Each row is where one point has got to under a steady rotation. How many steps took it there?
The counts run from 0 to 167.
[-18 -11   5   7  12 -12   9   5  -6   5   2 -15   0  12 -18  12  -1  30
  20 -10   2 -12  10  -6 -31  -2 -12   4   1   9   0 -11 -13  11  10   3
   6   6   0  -5  -1   4  -9   6  -8 -31  -9 -16  -1   4  -6  20  16   5
   2   0  21  16  -5   3   4 -11  -4 -16 -13  20 -11] | 160
[-16   2  -2  16  -1 -12   9  -4 -23  11   7  -9  -5   1  -5  33  -2  13
  28 -11  10 -10  -8 -10 -13 -19  -4 -11  -3   4  -1 -18 -23   9   1   0
   5   6   7  -4 -11  -7 -16   7  -7 -28  -9   1   5  15  -4  14  11   8
  -1   5  19  25  -4   2  -3   0  -1  -6   1  20 -17] | 151
[-10  -8   2   7  17 -10   5  -6 -10   0  -2  -9  -3   3 -25  13  -8  16
  25 -20  10  -2   4  -8 -31  -2   4  -5  -8   2   2  -5 -11  16   5   1
   7   8   1  -4  -2   4 -14  14   3 -23 -11 -10   9   9  -4  18   9   2
  -3   6  18  34 -11  -2  -1  -6  12 -17  -8  16 -15] | 16
[-24 -12   4   6   7 -12  -3   6 -11   2  11  -4  -1   6 -20  23  11  27
  22 -11   7 -17  12  -3 -21  -5 -13  -5   2   2   9 -13 -17   7  -3   2
   2  11   4  -5   8   2   0   3  -7 -26  -4  -6  -6   7  -8  14  15  12
   6   7  18  14  -9   2  -7 -12  -9 -17  -9  26  -9] | 58
[-29  -8   3   4   5 -17   0   3 -15   5  11  -5   1   4 -18  24  10  26
  21 -12   8 -16  12   0 -19  -9 -11  -4   2   1   4 -13 -14   6  -7   5
   3   9   8  -4   6  -2   1  -3  -5 -26  -3  -2  -5   9  -6  18  16   9
   8   7  19  10 -14   7  -5  -9 -12 -15  -5  26 -14] | 59
[-14  -5   5   6   3 -26  10   0 -25  10  10  -7   1   7 -11  29  -5  12
  34  -7  18  -8  -4   0 -10  -8 -13  -5  -9   3  -1 -13 -17  -3  -2   5
   6  -8  12   4 -10  -2  -6   4  -3 -26  -3   3   2  17  -9  25   5   8
   0   2  18  12  -8  15  -3  -4 -10  -7   7  22 -16] | 65
[-16  -2   6   6  11 -11  13  -4 -12   6  -1 -18  -3   4  -8  18  -4  21
  21  -6   6 -16   2 -10 -27 -12  -5  -7  -6   1  -2 -14 -10  16   1  -3
  10   9   0  -1  -5  -4 -15  12 -14 -34   0 -10   0  14  -3  21  15   6
   2   7  26  22   4   8   8   0  -4 -11  -1  18  -9] | 156
[ -8 -18   9  -4  15 -23   8  -4 -18  -3   8  -7  -7   1 -16  17   2  22
  26 -12  14 -10   6  -4 -31  -9 -10 -11  -7  -8   6  -5  -7   1  -2  -5
   5   7   2  -1  -3   4   2   3  -2 -25  -1  -2  -1   9  -9  24  17  12
  -8   8  20  21   0  10   5 -12  -6 -13  -3  17 -14] | 138
[-11   5   1  11  -4 -15  13   5 -15   8  11 -12   2   9 -11  23  -4  12
  35  -8   4   3  -8  -9 -13  -6 -18  -6  -8  -2  14 -22 -22   1   1   6
   3   1   7  -5 -13   3 -23   5  -9 -31 -15  -7 -10   5  -1  10   9  12
  -2   4  15  17  -3   5  -6 -10   2 -12  -8  15 -10] | 7
[-28   1   2  12   5 -17   4  -4 -18   9   3 -14  -4  10 -19  17   2  22
  24  -1   0  -9   3   1 -27 -12 -13   0  -2   1   1 -18 -18   2   0  -3
  10   5   5   0  -2  -2 -10   0 -10 -27  -3  -7   1   1   5  23  14  15
   9   8  18  22   2  14   1 -12  -6 -12  -7  18  -5] | 79
[ -9 -12   3   5  13 -10   2  -5 -17  -2   7   0  -9   0 -10  28   5  25
  23 -17   7 -13   4  -5 -27 -14  -5 -16   2  -8   9  -8 -22   9   2  -8
  -1   8   1  -8  -4   1  -1   2  -6 -25  -6  -6  -3  11  -8  10  11  11
  -8  15  12  30   1  -3  -4  -8  -2 -11 -13  23 -12] | 134
[-17  -3   0   9  -1 -10  13   6 -19   9  10  -8   5   7 -12  27   1  17
  30 -15  11  -8   2  -9  -6  -7 -16  -6   2  11   6 -18 -21   7   1  15
   2   1  13  -2  -4  -2 -13   4  -6 -30  -7   0  -5  13  -8  18  10   4
  -1  -6  19   8 -18   2  -8  -8  -6 -10   0  25 -14] | 146
[-17  -2   9   3  15 -14  17  -6 -13   7   1 -19   0  -1  -9  16   0  21
  17  -8   9 -14   9  -7 -30 -10  -7  -5 -11   4  -6 -15  -7  14   3   0
  13   7   2   1  -7  -5 -10  12  -8 -31  -2  -9   0  13  -4  27  16   3
   2   4  23  18  -2  13  11   0  -5  -8  -4  19 -12] | 157
[-21   2  -2   9  15  -7   9   0 -14   5  -8 -11   1  15 -22  16  -3  14
  25  -7   2  -2  12   1 -26  -1  -5  -5  -5   1   8 -17 -12  18   2   7
   6  -3   4  -1  -3   1 -15  13  -4 -26  -7 -16   5  11   4  22   4   7
  12  17  16  25   0   2  -6  -6  -3 -20 -12  18  -3] | 99
[ -2  -7   2  11   3 -10  16   3 -19  -2  -3 -14   7   3 -15  26  -1  10
  26  -8   9 -15  10  -5  -5  -7 -17  -9  -5   5   3 -19 -11  10  -2  13
   3   0  20   5 -21   1  -8   7  -3 -19  -3  -7  -7  13 -12  23   6   5
  -2   1  16  22  -6  10 -10  -7 -11 -10   4  29 -11] | 126
[-13  -4   2   2  20 -15  15   0 -15   3  -2  -8   4   8 -24  14  -7  16
  23 -19  10   4  14   5 -28  -2  -5  -1  -5   4  -1  -8  -9  11  10   8
   8 -14  12   0 -14   1  -1   5   3 -18 -11 -16   4  11  -3  30   1   1
  -1   8   7  27  -7   7  -2  -8   0 -10 -15  22 -12] | 102
[-14 -15   3   7   8 -24  -3   2 -23   4  13   1  -1  12 -19  27   2  19
  33  -7  14  -6  -1   4 -22  -2 -13  -4   0   4   5  -5 -21  -8   4   4
   1  -3   7  -2   2   5   0  -1   0 -24  -8   0   2   5  -9  19  12  13
   0   6  15  15  -8   5 -11 -17  -8 -15  -2  20 -11] | 62
[-12  -1  -1   6  19 -10   8  -6 -17   3  -3  -8   3  12 -25  18   2  10
  23  -6   7   0   9   2 -33   4  -5  -7 -12   2   8 -16 -14  14   2   6
   6  -3   3   0  -2   3 -12  17   0 -25  -9 -17   6   7   4  22   8   9
   8  17  16  28   2   2  -7  -7   1 -14 -13  15  -2] | 98
[-15  -3   3  14   2 -13  10   8  -9   1  -4 -16   5   9 -19  16 -13  17
  31 -19   3  -2   8  -1 -13 -11 -11   2   3  -1   0 -11  -7  10   5   6
   9  -5  16  -6 -24   4 -10  -4  -3 -15  -9 -14  -4   9  -3  21   2   4
  -2   7   8  28 -11  12  -5  -3  -3 -15 -11  26 -18] | 105
[ -5  -9   4  13  14 -15  14  -2 -15  -3  -1 -20   4   6 -28  12  -1  19
  26  -3   5  -1   6   0 -26   1 -11  -1  -9   8   4 -16  -7  11   9   8
   8   5  11  -2 -14  10 -10   8   4 -20 -14 -17   5  -6  -5  22  14   7
  -4   5  17  28  -2   6  -9 -16  -1 -16 -10  16  -4] | 21
[-13  -7  10   3   6  -9  10   5 -11  -1   5 -12   2  -4  -9  26   5  23
  17 -10  10 -26  13  -8 -20  -9 -12  -9  -5  -4   4 -15  -8  14  -8   1
   9  11   4  -1  -8  -3  -4   9 -11 -28   1  -9 -13  14 -11  12  14   7
   4   7  20  19  -2   9   2   3 -10  -8  -7  26 -13] | 54
[-20  -2   3  10  -2 -19  14   4 -13   4   8 -18   6   5 -18  10  -3  21
  32 -15   5   0   0  -8 -14 -11 -19   2   0  -1   4 -16 -15   2   2   6
   9   3  14  -1 -13   2  -9  -8  -3 -22  -7  -4  -9   2  -1  25  15   8
  -4  -5  15  16 -15  12   1 -15   0 -13  -8  22 -17] | 3
[-19   4   0  14   2 -12   1  -5 -15   4   5 -11   0   2 -23  22   2  10
  28  -8   7  -5  -1  -7 -22  -4  -6  -3 -14  -1   9 -21 -19  13  -5   3
   8  12   2  -2  -8   0 -23  16  -1 -25 -12 -11  -2   2   2   8  10  10
   9  11  19  29  -7   6  -7  -1   8 -12  -9  16  -8] | 94
[ -8   9   4   1   2 -15  20  -3 -21   9  15  -9   5  -2  -7  25   1   7
  29 -15  15   7  -2  -9 -14  -8 -16 -11 -16   0  12 -19 -16   7  -2   8
   7  -1   9   0 -14  -4 -17   9  -2 -32 -15  -6  -6  13   1  18   9   6
  -4   6  14  17  -6   7  -2   0   3  -4 -10  12 -15] | 9
[-20  -6   2  11  12 -18   4 -10 -19   4   8  -8  -4   1 -22  18   7  23
  19 -11  10  -9   4  -2 -38  -8  -7  -3 -10   8  -3 -14 -23   1   5  -3
  10   9   2   0  -2   2  -1   5   0 -22  -7  -7   5  -5  -1  18  16  11
   1   3  12  28   0   5  -2 -12   2  -5 -15  15  -7] | 77
[-20   0   2  -4  12 -12   6  -2 -15   0  10  -1   6   0 -16  24   9  12
  25 -20  12  -4  16   1 -19  -9  -4 -14  -9 -12  15 -11  -6  18 -11   7
   5   2  12  -3   1  -5  -4   7   1 -23  -6  -8  -5  17  -2  21   8   4
   4  21  16  23 -12   6  -4   2  -4 -13 -10  23 -14] | 116
[ -4 -10   9  -1  13 -20   8  -2 -13  -5  13  -9   1  -6 -20  20   1  11
  26 -11  20  -8   9  -3 -21  -6  -2 -10 -17  -8   6  -8   3  13  -8   4
   9  12   8  -3  -9   5  -6  10   4 -22 -10 -11  -2   8 -10  17  15   4
  -5  15  23  27 -13  12  -2   5  -2 -13  -4  18 -16] | 35
[-11   2   2   9   3  -6  15   1 -19   0   5  -5   2  -6  -5  33  11  19
  21 -19   7 -14  13  -5 -12 -19 -10 -16   1   1   6 -17 -21  17   1   4
   3   3  14  -5 -13  -6  -5   3  -9 -22  -3  -6  -7  15  -5  14  11   7
  -3   7   9  23  -4  -1  -8  -1  -9  -5 -11  28 -12] | 131
[-15  -7   4   9   6 -23   8   4 -14   8  17 -10   1   6 -22  18  -1  23
  26 -11   8   4   4   0 -25  -1 -13   5  -4  11  -2 -12 -13  -3  14   7
   8   1   7  -8 -10   8  -6  -2   1 -25 -21 -11   1  -5  -5  19  14   9
  -5   1  10  17 -11   4  -7 -12  -5 -12 -17  16 -13] | 164
[-14  -9  11  -2  10 -15  10   3 -13   0  12  -9   4  -7 -12  26   9  24
  15 -15  16 -22  18  -6 -25  -8 -13  -9 -10  -1   3 -13  -6  12  -4   3
  11   9   5   0  -5  -4   3   8  -7 -28   1  -9 -11  11 -10  15  17   6
   0   6  17  18  -6  10   2   2  -9  -5 -11  24 -14] | 55
[ -2   2   8  -1   5 -15  14   1 -19  -4  17  -6   8  -8 -14  27  10   8
  23 -15  15  -1  11  -4 -21  -6 -12 -12 -18  -8  17 -15  -9  10  -5   5
  10   5   9  -1 -16   4  -4   9  -1 -21 -11 -12 -13   6  -6  10  10   9
  -5  18  11  26  -6   6  -8   0  -1  -5 -19  17  -9] | 112
[ -5  -8   7   7  15 -15  10 -10 -21   4   6  -9  -8   2 -10  26  -3  17
  22  -6  11  -9  -3  -9 -33  -8  -2 -11 -13   2  -2 -13 -18   9   6  -6
   8   5  -3   0  -8   1 -10  16  -7 -32  -7  -7   7  11  -6  14  13   7
  -4   7  18  27   8   2   2  -4   2  -7  -4  11  -9] | 154
[ -1 -11   2  11  11 -19   9   2 -24   2   7  -2  -1   4 -13  34  -3  15
  27 -12  14  -7   6   4 -15  -7  -5  -8  -1   9  -3  -9 -17   6  11   4
   2 -10  15  -6 -17   3   3   4   2 -20 -12  -6   9  12 -13  19   3   6
 -10   8   7  26  -5   0 -15  -3  -8  -5  -6  25 -12] | 46
[ -3 -15   3   3   8 -16  11   6 -14   4  10  -6   6  11 -19  21   2  20
  29 -12  11  -7   2 -10 -18   5 -21  -4  -3  11   9 -11 -20   2   7  13
   1   0   6   2  -1   7  -7   9  -3 -30  -9  -4  -5  11 -14  20  12   9
  -5  -5  18   8  -9  -1 -10 -17  -4 -16  -4  21 -10] | 144
[ -7   4   7  11  -4  -9  11   8 -13  -3   8 -15   5  -4 -15  25   0  12
  29 -11   5  -8   6  -5 -11 -10 -15  -7 -10 -11  12 -19 -11  11  -6   5
   9   7  12  -6 -25   6 -13   4  -7 -23 -11 -18 -15   5  -6   7   7  10
  -1  13  13  29  -7  12  -8   3  -3 -10 -12  22 -13] | 110
